Each path below is one point turned by a fixed rotation once a step. After each direction that follows a path, write how fast that rotation turns it, in degrees per step (0 if it stays still).
Each turn is a multiple of 5 degrees from 10 to 175, or 0.
Each row of a path follows its step; steps can be skipped.
path 1
step 1: [  2 -32  -4  16  -6  -4   1  -4  17  20   8   2   1  -5 -18   9 -23 -41
   4 -14  -6  -5  15  15   4  32 -28   8  -9   2  16  -6 -29  -9  -2  12
  11 -12   8  -3 -35  -1   3   1   6  -3   5  -9 -12  -8  -8   2  14 -30
  35 -19 -18  32 -13  -7   3]
step 5: [ -3  16  -6  10 -14  -6 -10  10  -4   2  17   7 -13   8   4  15 -14 -28
  24  13  14  13   2  39  15  15  -1  10 -30  12   5   4 -14 -23  15  -9
   4 -20 -22 -21  -5 -11   5 -14  16 -11  20   1   2   2 -25   6  19 -36
 -15  -8 -30   2 -32   4   8]
step 6: [ 15  -7 -28  -2 -35   1  -4  15  -4  14 -15   2  -3   2  15   2 -35 -39
 -13  15  21   7  14  20   6  10 -14  30  -5   9  -7   8 -33  28   6 -12
 -13   3 -12  -2  -8  24   1   0   7 -13  -1  -7   2  25  13  29   2 -11
   3   3  -2   8  -3 -12  23]
step 10: [ 29 -14 -22   8 -37   3   9 -12  14   9  12   6  -4  -2  12  -1 -13   0
  11  13   9   6  16  12  -4   3  12  22  -4  13   5   0   1  -1  29   8
  10 -20   2 -10 -24   4   9  -5 -28 -18  11  16 -15  28   1  13  13 -36
  16 -36  26  17 -15  -1   1]
step 15: [  4  23 -28  16 -39  -1  -5  13   2   6 -16  33  -4 -22  25  -7 -14 -29
  -9  18   5   3 -11  14 -14 -15  -8   1   8 -14  15 -12 -18  -6  22   5
  19 -13  -4 -42   0   6 -11   5  11   8 -14  -4  -4  -4 -18   9  -5 -21
  28  -2  21   8   7   0   7]
step 16: [ 15  13 -12   1 -26   8  15  27  16  -6 -22  26 -13  -6   3  11   9  -4
  12   3  21   9  16 -15  14 -11 -15  20  -3   9  20   8   4 -32   5 -12
  -3   1  15 -14  -5  22 -20  -3   3  10  -8   1  12  24  -7  -7  -1 -35
 -17 -34  15  -2 -17  17  33]
step 19: [ 29  26 -10  35 -16  14  -8  15   0   2  -1  -2  -3   7  -9  -5 -21 -24
  -6   4  34  -9  15  20   8   5   0   5  -5   3   9 -25  16  10  37  -2
 -13  -1  18  -1 -25  -3 -29  -9   9 -21   2 -21   5  11   7  15 -16 -19
  15   1  22  20  10  -8   9]
step 20: [ -4   0  15  24  -2 -37  17  -1   1  -3 -20  12 -11 -32 -13  -7  22 -13
   6   9   9 -25  14   6   8 -12 -16   4   3   4   9   5 -10 -13   7  -1
  -5 -18   5 -11 -31  22 -23  -6 -11 -14 -34 -16   4  14  -1  27 -10 -28
  24 -16   3   8   3 -16  22]
step 21: [ -8  12 -22  28 -13 -28  14  -1 -14  -2  18  13  -5 -17  13  11 -14 -40
  27  -3  10 -16   0   0  17  -3 -12   3   4 -20   0  -7  25 -42  20   3
  21  18   2 -12 -19 -18 -25  -5  -3 -13   0   1   0  18  -8  19  -1 -16
  -5  -8  -4  13 -19  21   2]
Speeds:
[-1 -4 -1 -6 -7 -7 -2  1  1 -4 -4  1  4  0  2 -2 -4  2 -3  4 -4 -1  3 -1
 -1  1 -2 -6 -1  5  1 -8  5 -7 -4 -7  6 -3 -4 -4  6 -2 -1 -5 -1  1  4 -5
  2  1  2 10  0 -2  1 -9 -1  1 -6 -6  0]
70
[  2  -1  -2   0   5   2  -3  -4   1   2   4   5   6   3  10  -6  -2   0
  -1  -3   3   0  -2  -3   4  -5   3   1   3   0   2 -10  -4   2   3   1
   3   6   1   1   0  -3  -8  -9   5  -1   0   2   0  -3   7   5   1  -5
   3   8  -2  -5  -4   7  -2]
175
[-11   4   4  -3   1   4  -2  -1   7  -4   0   1  -3  -2   0   6   7   0
  -3   2  -2   1  -3   3  -2   5  -1  -8  -5   2   7  -4  -5  -1  -2   4
  -7  -9  -2 -10  -4  -3  -8  -1   0  -1   0  -4   0  -2   2  -1   5   0
  -2   3  -2  -3   0   1  -1]
170
[ 3  2  4 -3  1  1  4 -1  4  1  0 -5  2  0  3  4 -3  7 -6  0  3 -5 -8  4
  1 -4  9  8 -6  3  3  2  4  1  6  1 -2  3 -6 -2  4 -1 -2  1 -1  7  1  6
  5 -4  3 -5  6 -4 -5 -5  3  3 -6 -6  1]
55
[-3  4 -4 -3  0 -3  4 -1  4 11  5  1  4  8 -3 -1  3  0 -4  2 -3  0  5  3
  2  6  6 -2  2  0 -8  2 -6  2  1 -3  5 -1 -2 -3 -3 -4  5 -4  4 -2  4 -4
  0  4  3 -5  2 -4 -3  0  0 12  1  1 -6]
85
[  3   4   3   1   5  -5   5   2  -2  -4   0   2   5   3   0   3  -8  -2
   1  -2  -2   6  -2   8   2  -6  -4   0   2   2  -3   4   2  -4   4   1
  -8   1   2  -4  -1   8   2  -3  -1  -2  -1 -14   9   1   5  -1   1   0
   2   1  -6  -2  -1   1  -5]
25
path 2
step 1: [ 28   6   1  -3  13   6   7   2  -1  18  11  16 -16 -35  10 -14  18  25
 -17 -14   0  -8  32  28  24 -15   9 -27  26   6   2  -3  11  -4 -12  23
  18 -25  -3  -4   6 -22   8  10  -8   7  -8  11  14   8 -11  13  16 -26
  17   1 -10  24  15  -6   7]
step 3: [  0  15 -14  30  13  22 -21 -12   1 -16  19  24  -2 -24  -4   0   2  22
   1  -5   7  -1  -9   2 -12   2   3   3  43  15   6 -14   4  14 -13  -1
  -4  -4  20   0   5 -17   3  10 -21   8  -1  16  25 -10  15  13  16 -12
  20  49  -8  21  -6   7  20]
step 5: [ 28  11  -5  -5 -16  11   4   2  11  -5   5  16  -7  -8  15 -32  -5   2
 -14   2   9  -1 -17   3  -7 -18   5  -2  17 -14 -13 -31  -2  19  12   0
  -8  17 -12   9  -5   4 -38   9 -17   8   8   5  31  16  35  11  26   2
  17  15   8 -14 -21  14  34]
step 6: [-13   6 -39 -13  -9   9  25  24  -5 -14 -12  52 -27   9  -9 -19   9   5
 -18 -22 -13 -33  -8  11  12   9   2 -19 -10  12  -7  -7 -16  13   3   9
   4  -9   9  -5 -13 -20 -20  25   3  -7 -10  -9 -14   5   0   0  11  -1
  14  -5  -7  26   0  -9   8]
step 8: [-25  22 -13  -5  -2   1  -1 -33  21 -34  24   6 -20   3   2 -17 -15  -3
 -13  -7  -1  -7   4  17  13  14  -7 -15   9   1  -5  19  -8  13 -10  -9
   7  -9  -4 -30  -7 -38 -10  -8  -9 -10 -25 -11   8  -8  -3  18  25 -14
  -4  -6   9  30 -19 -13  25]
step 12: [  3  17 -27  11  -9  24  -5 -19  16  10   1  17 -14   3 -33  -9   2   3
   5 -12  41  -7 -14  28  11  -4   2  -8   5  39  -7 -14  21  -7   2 -23
   3  11   2 -20 -17  15  10  11 -29   1   4   8  -6  15   3 -27  19  -4
  19   2   7  -5  10  13  19]
step 15: [ 10  -8 -10  -4 -15   2  26 -30   3  20  -1  16 -41  10  -7  13   5   7
   4 -10  -5 -26  -3 -10  26   0   5  10  16  -5 -13  -3 -16  21  21  -6
   7  17  26  -3 -13  -8 -24   4  -5  12  19  -7  15  19  13  22   2 -27
 -18  11   7  13  -4 -35  19]
step 18: [ -2   1  24   5  27 -10   5  -6   4   3   2  12  16 -38   6 -19  11  -2
  -3 -13  11 -13 -19  15   8  -8  41  -8  11   3  -7  -5  -6 -20  -7  -9
  35   5   4 -24 -21 -15   3  12   0  -8 -20 -15   6  29  -8   6  42 -25
 -10 -11  -6   3 -10  -3  14]
step 24: [ 18  23  -7 -13  34  -6  -9 -37   2  -5 -28   4 -18 -13  -2   0 -15   2
   6  -3 -22  -4   3  14  32 -23 -16 -36  16  10   0  12  -9  20  -1 -12
  13  10  18 -16  28  -5  15  15 -13   4 -13  -3   7   2  22  16  12 -14
 -14  12   4  25  -3   0  12]
Speeds:
[-1  3  1  1  4  9 -5 -1 -1  2 -3  0  6 -3 -2  0 -2 -4  0 -9  1  3  0  7
 -2  6  5  1  1  6 -5  0 -3  2 -9 -1  5 -4  1  5  1  3 -2 -5 -3 -1  1  0
  6  8 -3  9 -7  7  1 -1  1 -3  0 -3 -3]
45
[-6 -2 -2 -8 -3  2 -3  3 -2 -1 -3 -2  1 -2  4  1 -1 -3  3  0  7  6 -2 -2
 -6  2 -5  3 -2  3  7  3 -5  6  4  0  9 -3 -3 -2 -4  1  8  6 -6 -1 -3  3
  9  2 -1 -3  4 -4 -6  2 -5  4  6 -1  0]
70
[-1  6 -7 -6 -3 -5  1  8  2 -4  3 -8  3  0  2 -3 -6  3 -2 -8  4 -5  9 -1
  0  1 -1  3  6  2  0 -5  5  1 -2  5 -2 -9  4  2 -5 -1 -3 -1  1  3 -1  0
  3 -3  9 -1  3  1  6  3  0  1 -1  0 -6]
10
[ 6  5  1 -6  0  0 -4 -5 -4 -5  0 -5 -3  3  4 -5  2  3  2 -1 -3 -1  3 -2
  5 -9  4  1 -6 -4 -2  9  5 -1 -3 -1  2 -7  3  3 -5 -5 -3 -1 -5 -6 -3 -3
 -2 -1 -3  1 -9 -4 -9  4 -1  4  1 -4  2]
45
[ 2 -4 -1 -4 -3 -4  0  1  3  2 -3 -1  3 -4 -2  8 -8 -2  4  1 -7 -6 -6  4
  2 -3  2 -1  1 -9  3 -4  0  3 -2 -2  5 -2 -5  4  1 -1  0 -2  1 -4 15  4
  0  0  1  5  0 -2 -3  9  1  4  2  6 -1]
170
[ 1  7 -1 -5 -4 12  1  8  4  0 -8  4 -3  8  2 -1  3 -4  2  3 -1  3 -2 -6
  3  2  6  2  4  1  5  1  0 -1 -4 -6  2  4 -2  7 -3  5 -6 -3  3 -2  1  0
 -4 -2  4 -7  2  2  3  3  0  1  2  1  6]
45
path 3
step 0: [-17  33  -7 -20 -13   9 -13  20  -8  26   3   0  35 -17  -2 -11 -33 -19
  18  -1  -3 -10 -23   7  31 -18 -15   9   4  11   4  10 -23  24  -2   1
 -19  16 -17  -7  21  16  -4 -17  18 -12  -6   8   9  10  25  26 -21  -9
  -2  10  13  16 -24  -9   6]
step 2: [-11  -6  27 -28  -5   7  -9   1  -5  -2  -5 -32   9 -23 -29 -10   4  22
   6 -25  17  12  -2 -26 -11  -4  30  12 -13 -12  15 -15  10  16  -9  21
  -4 -15 -17   4 -27  13 -14  -5 -21  36 -31 -17  -6  10 -11 -15  -9   2
  20   9  -2   8 -19   6  -9]
step 3: [ 46  -6  -5   8  -3   3 -24   2   9  21   9   9   7  11   6  13  32  -6
 -25 -25 -18  15 -18  -1  -3  -1 -29 -12  -3  24   9  -2   2  41  -8 -14
  -3  -1  -8  11  -2 -19 -12   4   3 -37  19  15  -5  -4   1 -13   4  -9
  -1  23  16   2 -16  26 -28]
step 4: [ -1 -10  12   1   2  34   8 -14 -17 -25   8 -17   3   0   1 -13   5   0
  19   4   0 -18  29  34  -9   5   3  -4   5   6 -23  14  -3  18  -4  -7
  16   3  -7 -18  13   4   6  32  -2  10  -1  19 -51  -6 -11  -6  20  11
  16 -35 -18  17  27  22   9]
step 5: [ -8 -13   8  21 -20 -22  17  -3  10  11  11  22   3   4 -17   4  18 -28
  12 -11   0   1  25   7  35  -2   1  19  15 -14   1   3   3 -37 -23  13
 -33   7 -21   1 -11   1  -4   5  13   0 -41  21 -10  20  17 -14   0   6
   1  19  24 -17 -11 -18 -22]
step 6: [ -8   9 -23  -3  -1   3 -22   1  31   5   8  13 -20  22  17 -10 -23  25
  29   3  19  10 -18  24 -18  -7 -14   6  -7  -6 -21   0  13   5 -21   1
  12 -18  -3  32  27   2  12   2  -6 -20   1   4  19 -30  21 -13  28   2
  -1  -1  -1 -30 -12   7  28]
step 9: [ 13  -1 -10 -20   7  23  13 -17 -11  -1   0 -31  -2   3  35   7  30  13
  26   4 -14  21  -9  -1   3  10  -3   3  34  -7 -13 -26  15 -15  11 -15
  -8 -23 -12  -7   1  19   6  12   3   0  19   1  32 -24  21  15 -39   1
   8 -18  -6  17  17  19  -2]
step 17: [-17  -5  -6  10  -5  14  16   4  24  24  10 -19 -19  -2  -2  29 -21   0
  19 -10   0  22   5 -15 -27 -12   3   2 -12   1  -6 -11  -5   9 -16   5
   1 -27  29  -9  43  -7   3 -18  13   2 -31  12  11  -8  17 -34  19   3
   8  -4 -17 -25  21  -5  22]
step 22: [-34  18   5 -21 -13  34   6   1  42   6   4 -17 -14 -12  -4 -21   2  -7
   3 -19   7   8   4  20 -27   9  12 -10  15  -9  27   0 -13  -6   7   0
  -3  19   1 -17  13  -3  12  15 -24 -31  -9 -15 -17   6 -15 -20 -17   1
 -19 -15  10  21 -12  33  13]
Speeds:
[-5  4 -1 -1  2 -5  0 -5 -1 -2 -3  3  6  8  8 -2  2 -4 -4  3  0  1 -3  5
  0  3  2  4  0 -6  6 -9  3 -3  3 -5 -3 -1 10  2 -7  4 -3  5 -4 -9 -5 -3
  1 -2  0  3  0  1 -4 -6  0 -1  4  0  5]
25
[-4  5 -5  8 -1  2  1  6 -3  2  5 -6  3 -1 -2  2  3 -6 -2  2  1  3 -5 11
  1  0  4  1  1  9 -2 11 -2  3  4 -1 -3 -1  1 -5 -3 -2 -1 -2 -7  1  4 -4
  1 -4 -3 -3  6  3 -3 -1 -5  2  4 -4  2]
115
[-2  0 -2  3 -3  1 -6 -6  5  0  1  0 -6  1 -5  6 -3 -4 -1 -1  2 -1  0  0
 -1  6  5 -4 10 -6  0 -1  3 -1  5  2  5  0 -3  7 -4  3 -3  0 -9  5  1 -3
  9  2  5 -8  2  0  0  5  2  2 -4  7  5]
90
[ -1  -4  -4 -10  -3   0   3  -5   1  -6   3  -8   2   0   0   5   2  -1
   5  -1   6   4   4  -1  -6   1  -3  -1   1  -3  -8  -6   5   2   6   2
  -2   2  -4  -5   3   1  -5  -8  -3   1  -2   0  -7  -1   0   1   1  -1
 -10  -1   1   5   3  -8   3]
145
[  4  -4  -3   1   0   1  -4  -3  -3   1  -3  -5  -3   4   2  -7  -1  -2
   5  -3   6   0  10   4   2   4   2   0   1   5   1   1  -1  -2   2   0
   7   0   8   2  -6   7   1  -3  -4   5   0   6   0   4  -8   5   1 -11
   4   2  -2  -3   3  -5  -4]
130
[ -5   2   5  -2   1   2  -6  -1   1 -11  -3   4  -2   0  -4  -1   6   4
  -4   8   7   0   5   5   1  -1   5  -3   1  -1   2  -2  -5  -3  -3   0
  -1   0  -1  -3  -3  -7   2   0   5   5   5   1  -3   3  -3   5   1   3
  -4   7   0   2  11   6   3]
125
[-7 -3  2 10  7  5 -1  1 -6  3  5 -5 10  2  3 -4  0  1  5 -2 -3 -4  1 -7
  1  3 -6 -3  5  1  3 -1  5 -5 -2  4 -2  2  4  1  2 -2 -5 -3 -1  4  4  8
 -1  0  0  0 -2  6 -4  4  2 -1  3  2  7]
90
